Two rows play each game, the first against the second. How much does the first row win by? 15 is about a draw, 30 a big win and 0 a big loss. Wins can go round in a circle: one row can beat a second, the second a third and the third the first. Each row has two weighted sums of its numbers, A and B, taken from their middle values. A row wins by its A times the other's B, less its B times the other's A.
tensor([ -8,   4, -41, -21,  -9,  46, -46,   3, -15,  -9, -15, -17,  16,  -8,  17,   9])
tensor([ 10,  -9,  12, -44, -28, -51,  33,  10,  12,  17,  29, -24,  -4, -15,  23, -10]) >> 22
tensor([ -2,  -9, -28, -15,  17, -27,  14,  10,  25, -23,  29, -30,  35,  -2,  37, -22])
tensor([ -8, -16,  32,  15, -40, -39,  20,  23,  19,  24,  16, -44,   9,  -2, -16, -22]) >> 16
tensor([ -8, -16, -28,  27, -40, -45,  27,  -4,  25,  11,   4, -17,   9,  12,  30, -10])
tensor([-26, -36,  19, -15,  36,  52,  40,   3, -21,   4,  10,  -4,  16,   5, -23, -35]) >> 10
tensor([ 41,  -9,  45,  -9,   4,  34,  40, -24,  52,  57, -60,  62, -64, -55, -63,  60])
tensor([ 23, -29, -41, -44,  -9,  34,  14,   3,  39, -36,  10,  -4, -11,  -2,   4, -22]) >> 18
tensor([  4,  -9,  -8,  27,  42, -21, -13,   3, -41,  -9,  10, -17,  35, -35,   4, -22])
tensor([-51,  -9, -41,  27,  29,  52,  20, -24,  32,  50, -60,  62, -64, -55, -63,  54]) >> 11
tensor([  4,  -9, -34,  45,  10,  -3,  27,  10,   5, -49,  10, -17,  29,  32,  23,  -3])
tensor([ 10,   4,   6,  39,  29,  34,  -6,  10,   5,  -9,  23, -24,  29, -35,  37, -35]) >> 16
tensor([ -2, -16,  -8,  -9,  29,  -3,  40,   3,  -1, -43,  29, -37,   9, -35,  17, -16])
tensor([ 54,  64,  59,  33,  55, -33, -59, -64, -61, -56, -54, -50, -58,  32, -23,  54]) >> 21
tensor([-33, -16, -28, -50,  10, -45, -13,  23, -48,  11,  -3, -30, -11,  -2,  17,  -3])
tensor([ -8,  -3,   6,  -9, -40,  28,  47,   3, -28,  37,  -9, -17, -31, -15, -30,  22]) >> 15
tensor([-14,  11,  -1,  51, -15,  -9,  14,  -4,  -8,  -3,  16, -37,   2,   5,  23, -16])
tensor([ 10,  -9, -14, -44, -28,  40, -13,  16, -15, -56,  23, -37,  29, -28,  23, -35]) >> 14
tensor([-45, -16, -21, -27,  48,  10,  53,  10, -28,  37,  36,  -4,  22, -15,   4, -10])
tensor([ 17,  11, -48,  27,  29,  10,  40,  -4,  19, -16,  16, -17,  29,  -2,  17, -29]) >> 16
tensor([-39, -16, -34,  39,  17, -45,  20,  29, -28,  44,  29, -11,  16,  12,  30, -35])
tensor([ 29,  -9,  19,   3, -53,  40, -26,  10,  25, -36,  -3, -37,   2,  32,  10, -22]) >> 14
tensor([ 54,  64,  59, -50,  55,  52, -59, -64, -61, -43, -41,   9, -11,  52, -56,  60])
tensor([ -2,  -9,  -1,  51,  10,  46,  -6, -17,  25,  50, -41,  49, -64, -55, -56,  47]) >> 19
tensor([-33,  -9,   6, -33, -21, -51,   7,  -4,  19, -49,  36, -30, -11,  25, -16,  -3])
tensor([ -2,   4,  32,  -3,  29, -51,  33,  36,  -1,  -9,  29, -30, -11, -15,   4,  -3]) >> 19
tensor([ -8, -16, -34,  51, -47,  40,   7,  16,  12, -29,  10, -30,  42,  18,  30,  -3])
tensor([  4,  -9, -54, -50,  10,  46,   0,  23,  -8,  24,  23,  16,  35, -21,  17, -22]) >> 13
tensor([-39, -16,  39,  51,  -2, -27,   7,   3,  -1,   4,  16, -17,   2,  -2,  -3, -10])
tensor([-26,  11,   6, -50,  10, -21,  14,  29,   5,  44,  16,  -4,  35, -15,  43, -41]) >> 18
tensor([ 54, -23,  12, -15,  29,  16,   7, -17,  19, -16,  16,   3,  35,  12,  30, -10])
tensor([ 29,   4, -34, -21, -21,  10, -39,  29,  19,  -3, -22, -24,  29, -15,  10, -10]) >> 9
tensor([-14,   4,  39,  33,  -2,  40,  47,  23,  -1,  17,  10,   9,  22, -28,   4, -35])
tensor([ -8,   4,  12,  33, -47, -39,  27,  -4, -15, -16,  23, -30,  16,  -8, -23,  -3]) >> 13
tensor([ 10,   4,  39,   9, -28, -15, -13,  23,   5, -29,  29, -24, -11,  12,  17, -22])
tensor([-14,  -3,  25,  21,  48, -51,  27, -24,   5, -43,  23, -24,  29, -21,  37, -29]) >> 11
tensor([ 35,  -9,  -8,   3, -40, -33,  20,   3,  19, -23,  16, -24,  22, -15, -30, -10])
tensor([ 41,  17,  -1, -44,  48, -51, -39,  10,  19,   4, -22,   9, -11, -41, -10, -16]) >> 6
tensor([ 10,   4,  -8,  45, -53,  28,   0,  23, -15, -16,  29,  -4,   2,  32,  30, -16])
tensor([ 17, -23, -28, -21,  10,  34,  40,  23,   5, -36,  36,  -4,  35,  18,  37, -16]) >> 15
tensor([ 17,  11,  39, -38, -53,  46,  20, -37,  12,  50, -54,  62, -58, -48, -43,  28])
tensor([-51,  -3,  25,  33, -28, -39,  40,  29,  32, -49,  29, -37,   2,   5, -16, -16]) >> 17
tensor([ 54,  57,  39,  15,  42,  40, -59, -64, -61,  11, -47,  55,  29,  58,   4,  60])
tensor([-14,   4, -48, -27,  17,  16,  40,  10,  12,  17,  16, -11,  29,  32,   4,   3]) >> 16
tensor([-45,  -3,  25, -33,   4,  22, -46, -44, -34, -29, -47,  62,   9,  58,  17,  54])
tensor([-26,   4,  -1, -33,  -9, -21,  40,  10,  -8, -29,  10,   3,  16,  -2, -16, -48]) >> 20
tensor([ 35,  -9,  32, -33,  10, -27,  27,   3, -41, -16,  36, -17,   2,  18,   4, -10])
tensor([ 17, -29,  19,   9,  -9,  28,  33,  29,   5,   4,  36, -24,  49, -21, -10, -35]) >> 13
tensor([ 47,  11,  39,  33,  29,  22, -13,  16, -15,  11,   4, -30,  16,  -2,  17,   9])
tensor([-51,  -9,  25,  51, -28, -39,  14,  10, -15, -23,  10, -30,  16,  18,   4, -29]) >> 10
tensor([ 23, -29, -48,  15,  23, -27,  33,  10,  32, -29,  16,   3,  35,  -8,  43,   3])
tensor([ 10,   4, -14,  21,  17,  28,  20, -10,   5,  -9,  10, -17,  16,  -8,  23,  -3]) >> 17
tensor([ 47,  11, -28, -33, -21, -45, -39, -24, -34,  11,  23,  22,  -4,  -2,  17,  -3])
tensor([-14,  -3, -28,  27, -21,  52, -13,  36, -15,   4,  -9, -17,  22,  -2,  23, -22]) >> 7
tensor([ 54,  64,  45,  21,  55, -21, -59, -64, -61, -56, -47,   3, -11,  52, -56,  60])
tensor([ 47,  -9,  -1, -27, -21, -27,  27, -17,  19,   4,  23, -30,  22,   5,   4, -29]) >> 10
tensor([-45,  -3,  39,  51, -47,  22, -46,  -4,  45, -29,  16, -30,  16, -28,  17, -22])
tensor([-14, -16,  45,   9,  10,  10,  27, -30,  -8,  -3,  16, -30,  16, -15,   4, -16]) >> 13
tensor([ 47,  -9,  -8,  27,  -2, -39, -53,  16,  32,  -3,  -9, -11,  -4, -28,  30,  -3])
tensor([ 23,  17, -28, -27, -34, -45, -53, -24, -21,  11, -22,  22,  22,  58,   4,  47]) >> 14
tensor([ -2,  -9, -14,  21, -47,  28,   0,  16,  -8, -36,  23,  22,   9,  12,  30, -22])
tensor([  4,   4, -34,  15, -47,  10, -39,  10,   5,  -3,  23,   3,   2,  32,  10, -41]) >> 15
tensor([-51,  -9,   6,  45,  23,  16, -13,   3,  12, -43,  23,  22,   9,  -2,   4, -10])
tensor([ -8,  -9,  -8, -38,  36,  22,  -6, -44,  45,  37, -60,  62, -64, -28, -63,  47]) >> 20
tensor([ 23,  17,  19,  15, -21,  46,  -6,  16, -28,  11,  23, -37,  22,  25,  17, -35])
tensor([ 35,  57,  52, -50, -15, -45, -53, -64, -48,  24, -41,  -4,  22,  58, -36,  54]) >> 15
tensor([ 10,  -9, -54,  15,  42, -15,  27, -17,  32,  50, -60,  49, -58, -55, -63,  54])
tensor([-14,  24, -34, -44,  -9,  22, -33,  43,  12, -36,  29, -30,   2, -35,  17, -16]) >> 8
tensor([ 23,   4, -28, -38, -21,  52, -19,   3,   5, -49,  36, -17,  -4,   5,  17, -35])
tensor([-45,   4, -34,  15,   4,  22,  20,  -4,  25,  50, -54,  55, -64, -41, -63,  47]) >> 15
tensor([-20,  -3,  -8, -27,  42, -21,  53,   3,  -8,  -9,  10, -37,  35, -15,  17,   3])
tensor([-33,  -9,  32,  -3,  17, -33, -33,  16,  -8,  31,  42,  -4,   9, -35,  23,  -3]) >> 15
tensor([ 47,  44,  59,   3,  48,  34, -39, -64, -48,  44, -35,   3,   2,  58, -16,  54])
tensor([  4, -23, -28, -38,  36, -15,  14,  23,   5,  57,   4,  22, -51, -15, -30,   9]) >> 16
tensor([-20,   4,  19,  -9, -15,  22, -26, -30, -34,  31, -41,  42,  22,  45,  30,  16])
tensor([ 41,  -3,  12, -15,  17,  34,  -6,  10,  25,   4,  16, -24,   9, -15,   4, -22]) >> 17
tensor([-39, -23,  12, -21,  10,  52,  47,  16,  -8,  50,  36,  -4,   2,  18,  30, -16])
tensor([-14,   4, -41, -44,  36,  52,   7, -10,  -1, -16,  -3, -44,  16, -15,  23, -22]) >> 24
tensor([-14, -16,   6, -15,   4,  -9, -46,  -4, -28,  17, -47,  36,  16,  52,   4,  35])
tensor([-14,  24,  12,  -9,  23, -39, -39, -64, -15,  37, -28,  55,  -4,  45, -30,  54]) >> 10
tensor([ 41,  -3,  25, -15,  23,  16,  47,  10,   5,   4,  42, -11,  42, -15,  10, -41])
tensor([ -8,  -3,   6, -15, -21, -39,  27, -10,  45,  50, -60,  55, -64, -48, -63,  35]) >> 17
tensor([-26, -23, -48, -27,  23,  34,  20,  16,  12,   4,  16, -11,  -4,   5,   4, -41])
tensor([ -8,  -3, -21,  51,  29, -27,  -6,  -4,  -1, -23,  23,  -4,   2,  -8,  17, -16]) >> 15
tensor([ -8, -16, -41,   9,  36,   4,  27,  16,  19,  -9,  36, -37,  16,  -8, -23, -22])
tensor([ 17,  -3,   6,  51, -53, -51, -46,  -4,  12,  31,  10, -17,  -4,  18,  17, -16]) >> 15
tensor([-20,  11, -28,  15,  10, -45, -13,  16,  -1,   4,  36, -17,   2, -21,  17, -16])
tensor([ 17,   4, -34,  45,  42,  52, -26, -10, -21,  -9,  29, -24,  22,  12, -16, -22]) >> 20
tensor([ 54,  64,  59,  -9,  42,  40, -53, -64, -61, -49, -41, -44, -18,  58, -43,  60])
tensor([-26, -16,  19, -21, -21,  -9,  33, -24,  39,  50, -60,  62, -64, -35, -63,  41]) >> 19
tensor([-45, -23, -41, -15, -34, -39,   0,  36, -34, -16,  36,   9, -18,  12,  17, -10])
tensor([  4,   4, -48,   9, -34,  22,  33, -44,  32,  57, -60,  55, -64, -41, -56,  47]) >> 9
tensor([ 41,  -3,  32,  -9, -53,  52,  -6,  16,  -8, -36,  16, -37, -11, -28,  30, -22])
tensor([-20,  44,  39,  15,  55,  46, -59, -57, -61,  17, -47,  29,  16,  58, -10,  60]) >> 12
tensor([ 54, -23,  32,  39,  10,  28, -33,  23,  12, -29,  23, -30,  22,  -2,   4, -22])
tensor([-51, -16, -28,   3, -34,  10,  33,  16, -21,  11,  23, -17,  35, -35, -16, -16]) >> 15
tensor([ -8,  -9,   6,  33, -21,  22,  33,  29,   5, -29,  29, -11, -11, -35, -23, -29])
tensor([-26, -23, -14,  45,  55, -21,   0,   3, -15,  -3,  23,   9,   9,  25,  17, -22]) >> 15
tensor([-45, -23,  12,  33,  48,  46,  20, -10,   5,  24,  29,   3, -11,  18,  37,  -3])
tensor([-45,  -3,  -8,  45,  23,  22,   0,   3, -21,  31,  10, -17,   9,  -2,  43, -35]) >> 20
tensor([-45,  -9,  59, -50, -28, -33,  -6,  10,  32,  37, -47,  62, -64, -55, -56,  60])
tensor([ 47,  64,  52, -44,  42,  46, -53, -64, -61, -43, -54, -24, -18,  58,  10,  60]) >> 13
tensor([ 41,  -9,  -1, -21,   4,  52,  47, -44,  32,  11, -60,  62, -58, -55, -63,  54])
tensor([ -8,  31,  12,  -9, -28,  40,  -6,  10,  -8,  24,  16, -11,  -4, -28,  10, -29]) >> 7
tensor([ -8,  64,  52, -27,  29, -33, -59, -64, -61,  -9, -41,  29,  -4,  52, -16,  60])
tensor([-33, -23,  -1, -27,  55,  16,  33,  16,  12, -16,  16, -44,  -4,  32,  23, -41]) >> 12
tensor([-39,  11, -41,  15,  -2,  34,  40,  23,  -8,  11,  29,  -4,  16,  12,  10, -10])
tensor([-33,  -3,  -1,   9, -53,  16, -39,  29,  12,  50,  -3,  29, -58, -35,  30, -10]) >> 13
tensor([ -8,  17, -41, -21,  42,  28,  40, -30,  32,  50, -54,  62, -64, -48, -63,  60])
tensor([ 10, -29, -28,  33, -40,  40,  53, -50,  52,  57, -60,  62, -64, -41, -63,  60]) >> 23
tensor([ 47,  -9, -41, -50,  23,  -3,  -6,  16,  19, -29,  23, -24,   9,  -8, -10, -29])
tensor([ -8, -16,  25,  27,  -9,  34,  47,  36, -34, -16,  16, -17,   2,  -8,  -3, -29]) >> 11
tensor([ 10,   4,  -1,  39,  23,  46,  33, -30,  52,  57, -60,  62, -64, -41, -56,  47])
tensor([ 23,  64,  59, -44,  55, -51, -59, -64, -61, -56, -47, -50, -44,  32, -50,  60]) >> 12
tensor([ 47,  64,  59, -33,  55,  22, -59, -64, -61, -49, -60, -50, -44,  45, -23,  60])
tensor([-26, -16, -28, -44,  42, -33, -33,  10, -21, -23,  10, -11,  -4,  32,  23, -29]) >> 15
tensor([ 10, -29, -14,   9,  29,   4, -33, -10,  25,  17,  10,   3,  16,  38,   4, -10])
tensor([  4,   4,  -8, -50, -34,  40,  27, -37,  19,  44, -54,  55, -64, -48, -63,  35]) >> 14
tensor([-51,   4,  52, -44, -53, -27,  20,  -4, -28, -43,  10,  -4,   9,  -8,  10,  -3])
tensor([-14,  17, -54,   3,  -2,  28,  14,  -4, -21, -16,  16, -44,  16,   5,  -3,   9]) >> 16
tensor([-51,  -3,  -8,  39, -21,  22, -13,  23,   5, -29,  36,   3,  29,  -2,  37, -35])
tensor([ 10,  -3,  -8,  -3,  29, -39,  40,  10,  19,  24,  -3,   9,  -4,  25,  30, -16]) >> 10
tensor([ 17,  -9, -21,   9, -34, -39,  47,  29,   5, -23,   4,   3,   2,  -8,  37, -35])
tensor([-14, -23,  -1,  27,  10,  28,  20,  29,  25,  -9,  10, -17,  16,  25, -16,  -3]) >> 16
tensor([-26, -16, -54, -21,  -9,  46,  33, -10,  45,  50, -41,  55, -64, -48, -63,  47])
tensor([ 54,  11, -14,  -3, -34,  -9,  27,  29, -15,  44,  10,   9,  35,  18,  17, -10]) >> 18
tensor([ 47,  17,  -1,  45, -34,  46, -46, -17,  45,  57, -60,  62, -64, -41, -56,  35])
tensor([ -2, -16, -14,  45,  -9,  34, -13,  -4,  12, -43,  23, -11,   2, -15,  37, -22]) >> 16
tensor([ 10,  -3,   6,  -3,   4, -51,   0, -10,  19, -43,  16, -17,  16,  25,  30, -35])
tensor([ 23, -16, -34, -21,  42,  40, -19,  10, -34, -49,  23, -17,   9,  18, -10, -35]) >> 12
tensor([ 17,  -3, -14,  39,  17, -21,   7,  16,  -1, -36,  23, -24,  35,  12,   4, -41])
tensor([ -8,  -9, -54,  39, -40,  40,   0,  10,  12,  11,  16, -30,   2,  -2,  50, -35]) >> 15
tensor([-33,   4, -34, -15, -40, -45,  -6,  -4,   5,  -9,  23,   3,  16,  38,  30, -22])
tensor([-51,  -9, -48, -38,  23, -21,  40,  10,  19,  37,  -3, -24,  29,  -2,  37, -22]) >> 12
tensor([-33, -29,  -1,  51, -47, -51,   0,  16,  -1, -36,  29, -17,   9,  12,  -3,  -3])
tensor([ 41,   4,  45,  39, -28,  10,  27,   3,  -1, -43,  10,  -4,  29, -41,  30,  -3]) >> 11
tensor([ 54, -16,  25,  -3, -40, -39,  -6,   3,  -8,  -3,  10,  29,  16,   5,  37,   9])
tensor([  4,  -9,   6,  39,  -9, -39, -13, -10, -21, -49,  23, -24,   9,  25,  50,   3]) >> 28
tensor([  4,  -9,  25,  51, -40, -27,  40,  16,  32,  -9,  36, -17,  35,  12,  23, -16])
tensor([-45, -29,  -8, -15,  29, -39,  40,  16,  -8, -36,  16, -24,  16, -21,  30, -41]) >> 10
tensor([ 47,  11,  -1, -44, -47, -27,  47,  23,  12,  -9,  10, -24,  16, -21,  37, -10])
tensor([-26,  -9,  19,  -9, -34,   4,  27,  29,  19,   4,  23, -24,  -4,  12,   4, -10]) >> 21
tensor([ 29,  17,  -8,  51,   4, -39, -13, -24,  25,  17,  10, -11,  29,  25,  17, -16])
tensor([ 54, -16, -54,  45, -53,  34,  -6,  10,  -1,  -9,  -3, -24,  29, -35,  10, -10]) >> 1
tensor([ -2,  -3,  25,  51, -47, -39,   0,  23,  -8,  11,  29,  -4,   2, -28,  10, -22])
tensor([ -8, -36,  12,  33,  17,  22, -26,  10,   5,  -3,  23,  -4,  29,  12,  23, -35]) >> 17
tensor([-26, -23, -21,  51, -34,   4,   0, -17,  52,  57, -60,  55, -58, -28, -63,  41])
tensor([-33,  11,  45,  -9, -40, -27, -19,  16,   5, -29,  29, -44,  35, -15,  43, -48]) >> 17
tensor([ -8,  17, -28,   9,   4,  46,  20,   3,  12,  -9,  16, -24,  -4,  -2,  30, -16])
tensor([-33,   4,  52,  33, -53, -27,  -6,  36,   5,  24,  10, -11,  -4, -15,  43, -22]) >> 11
tensor([ -2,  11,  12,  33,   4, -51,  -6,  23,  32, -23,  10, -11, -11,  -2,  30, -16])
tensor([ 41, -16,  25,  51, -21,  -3,  20,  16, -15, -49,  36, -11,  16,  18,  50, -16]) >> 12
tensor([ 29,  17,  19,  15, -47,  -3,  53,  23,  12, -43,  -9, -17,   9,  18,   4, -22])
tensor([-26, -23,  12,  27, -47, -45,  14,  10, -21, -36,  36, -44,  -4,  12,  23, -35]) >> 20
tensor([ 54,  64,  59, -50,  55,  -3, -59, -64, -61, -56, -47, -44, -24,  58,   4,  60])
tensor([-39,   4,  19,  15,  -9,  46, -26, -30,  32,  37, -54,  62, -64, -35, -56,  35]) >> 22
tensor([  4,  -3, -28,   3,   4, -39,   7,  29,  -1, -29,  16, -37,  16, -21,  23,  -3])
tensor([ 17,  -9, -34, -27,  42, -51, -59, -24, -28,  17, -28,  16,  16,  52, -23,  47]) >> 13
tensor([ 29,   4,  19,  45,  23, -45,  40, -17,  -1,  -3,  23, -17,  16,   5,  10, -29])
tensor([ 47, -23, -14, -27,  10, -51, -33,  10,  -1,  -9,  42, -24,   2, -28, -43, -10]) >> 5
tensor([-45,   4,  -1, -15,  -9, -51,   0,   3,  12, -29,  23, -37,  16,  32,  23, -22])
tensor([-45, -16,  -8, -38, -21,  28,  14,   3,  39,  57, -60,  62, -64, -41, -63,  47]) >> 16
tensor([ -2, -29, -34,  21,  10, -33,  14,   3,  -8,  50,  -3,   9,  16, -41,  43,   3])
tensor([ 41,  31, -28,  45,  42, -33,  14,  10,  -1, -43,  16, -37,   9,   5,  -3, -16]) >> 20
tensor([ 47, -16,  -8,  21, -28,  34,  47,  23,  19,  -9,  16, -37,  16,  52, -23,   9])
tensor([-33,  -3, -34,  15, -40, -21,  14,   3,  39,  -9,  23,  -4,   9, -28,   4, -16]) >> 15
tensor([-45, -23, -14,  21, -34,  22,   0,  10,  32, -36,  36, -11, -18,  -8,  37, -35])
tensor([ 35,  17,  19, -44,  29,   4, -26,  10, -28,  -3, -22,  36,   9,  32,  37,   3]) >> 20
tensor([  4, -16, -14,   9,  36, -21, -39,  10,  32,  31,  -3,  29, -18, -41, -23,  16])
tensor([ 47,  31, -14, -50,  55,  22, -59, -64, -61,   4, -47,  49, -11,  58,  -3,  54]) >> 13
tensor([-14,  -3,  19,   3,  23,  52, -59, -30, -21,  17, -47,  22,   9,  52,   4,  47])
tensor([ 23,  51,  59, -27,  23,  -3, -59, -57, -54,  17, -28,  42,  22,  52, -23,  60]) >> 9
tensor([ 35,  64,  39,  -9,  55, -33, -53, -64, -41,  31, -54,  -4, -44,  58,  10,  60])
tensor([-14, -16,  19,   3,  23, -27, -19, -30,  -1,  24,  -9,  -4, -24,  32,  17, -16]) >> 6
tensor([ 10,   4,  32,  27,  17, -27,  47,  -4,  39, -43,  23, -24,  22,  -8, -30, -29])
tensor([-39,  -3,  19,  27, -40,  40, -19, -10, -15, -36,  23,  -4,  22, -15,   4, -22]) >> 18
tensor([-26,  -3, -34,  -9, -53,   4, -19,  29,  19,  -3,  48,   3,  22,  -2,  23,   3])
tensor([  4, -16,  45,  51,  29,  -9,  40,  23,  -1,  -3,  36, -11,  22,  18,  23, -22]) >> 15
tensor([-45,  11,  12,  21, -28, -27, -13, -10,  12, -16,  29, -17,  22, -28,  10,  -3])
tensor([-33, -36, -48,   3, -15, -51,   7,  16,  19, -16,  10, -17,  16,   5,  10,  16]) >> 7
tensor([ 17, -16,  52,  33, -53, -45,  -6,  23,  -1, -49,  23, -11,  29,  32,  30, -22])
tensor([-20, -16, -48,  27, -53,  40,   0, -10,  12, -29,  23, -30,  22, -15,  17, -22]) >> 11
tensor([-14,  -3, -14,  -3,  10, -21, -46,  23,  12, -16,  -3,   3, -38, -41,  17,  -3])
tensor([ 35,   4,  -1,  -3,  42,  22,  47,   3,   5,  11,  36, -17,  35,  25,  23, -22]) >> 16
tensor([-33, -16,  39,   3, -34,  28,   0, -17,  45,  50, -54,  62, -58, -48, -63,  28])
tensor([ 29,  11,  25,  33,  29,  22,  40,  29,  12,  -9,  29, -37,  22,  12,  -3, -22]) >> 12
tensor([ 41,   4,  45, -38,  29,  10,  40, -10, -34,  -9,  10, -24,  29,  12,  10, -29])
tensor([ 41,  -3,  19,  -9,   4,  34,  27, -30,  32,  37, -35,  62, -64, -55, -63,  47]) >> 16
tensor([ 47, -23, -48,  -3, -21,  34, -19,  16, -15,  11,  29, -17,  16,   5,  10, -35])
tensor([ 41,  37,  -8, -38,  -9,  46, -46, -24, -28,  44,  -3,  22,  16,  58,  30,  41]) >> 7
tensor([ 23,  24,   6, -44,  36,  -3,  20,  29,  19, -16,   4, -24,  42, -21,  30, -16])
tensor([ 10,  -9,   6,  27,  10,   4,  33,  16,   5, -29,  16,  -4,  29,   5,   4, -22]) >> 15
tensor([ -8,  -9,  59, -15, -15, -39,  47,  36,   5, -43,  42,   3,   2,  -8,  10, -29])
tensor([ 47,   4, -21,  15, -15,  46,  14, -17,   5,   4,   4, -24,  29,   5,  37, -22]) >> 11
tensor([ 54,  64,  52, -21,  55, -51, -59, -64, -61, -49, -41, -50, -18,  58, -43,  60])
tensor([ -2, -16,  25,   3,  29,  -9, -53,  16, -15,   4,  23, -24,   9,   5,  23, -29]) >> 16
tensor([ -8, -16,  19, -33, -40,   4,   7,  23,   5, -23,  23, -17,   9, -48,  23, -22])
tensor([ 54,  -9,  -1, -44,  -2,  46,  -6,  36,   5, -16,  42, -17,   9,  18,  -3, -16]) >> 13
tensor([-14, -16,  25, -44, -21,  10, -26,  16,  19,  24, -28,  42, -31, -35, -16, -10])
tensor([-51,  17, -14,  51,  36, -27,  14,  -4, -21,  17,  23,  -4,  -4,  -2,  43, -16]) >> 10
tensor([-51,  11, -21,  -9, -34, -15, -33, -30,  39,  50, -54,  62, -64, -55, -63,  47])
tensor([ 17, -16, -14,  33,   4,  34,  27,   3,  25,  -9,  16,   3,  29,   5,   4, -22]) >> 15
tensor([ -8,  -9,   6, -15, -40, -21,  47,   3,  -8, -43,  29, -37,  -4,   5,  17, -29])
tensor([ 41,  17,  32,   3,  17,  28, -53, -30, -54,   4, -22,  42,  35,  52, -30,  60]) >> 19
tensor([ 29,   4,  39, -44, -28,  28, -26,   3, -41,  37, -35,  49,  22,  58,  23,  41])
tensor([-26, -29, -54,  15, -40, -15,  47,  29,  19,  31,   4, -11,  29,   5,  10,  -3]) >> 23
tensor([ 29, -16, -14,  45, -21,  10,   7,  36,  12, -16,  23, -37,   9,  18,  10, -35])
tensor([ 23,  24, -14, -15, -47,  46, -33, -24, -41,  57, -22,  55,  22,  58,   4,  35]) >> 14
tensor([ 35,  11,  19, -33,  29, -15, -13,  43, -21,  24,  29, -37,   9,   5,  10, -35])
tensor([ -8,  -3, -41,  -3,  -2,  -3, -19,  36, -34, -36,  48, -11,  29,  -8,  37, -29]) >> 15
tensor([ -8, -16,  32,  27,  -9,  46,  20,  16,  25,  -9,  10, -24,   2,   5,  23, -16])
tensor([ 41,  37, -41, -15,  17, -39, -59, -24, -41,  44, -28,  49,  16,  58,  -3,  60]) >> 17
tensor([-20,  11,  -8,  15,  -9, -51,  27,  16,  -8, -16,  29,  -4,  16, -21,  23, -29])
tensor([ 29,  -9,  19,  27, -28,  10,  53,  10,  32,  -3,  10, -24,  22,  18,  30, -22]) >> 14
tensor([ 41,   4, -41, -44,  48, -51, -59, -44, -48,  -9, -28,  36,  35,  58, -23,  54])
tensor([ 47,   4, -28,  33, -47, -39,  53,  36, -15,  -9,  10,  -4,  16,   5,  17, -10]) >> 24
tensor([ 17, -16, -34,  -9,  10,  22,  33, -17, -15, -23,  36,  -4,  29,  12, -16, -16])
tensor([ 23,  11,   6,  21, -28,  -3,  47,  16,  19, -16,  29, -37,  29, -28, -30, -22]) >> 16
tensor([ 10, -16,  59,  39,  10,  34,  14,   3, -34, -43,  23, -37,  35,   5,  37,   9])
tensor([ 17, -23,  25,  -3, -40, -27,  20, -10,   5,  24,  16, -37,   9,  52,  30,  -3]) >> 4
tensor([ 10,  -9,  12,   9,   4,  34,  20,   3,  32,  44,  23, -17,   2,   5,  23, -29])
tensor([-33,  -9, -41,   9,   4, -27,  20,  43,  25, -29,  10, -24,  22,  -2, -10, -35]) >> 15
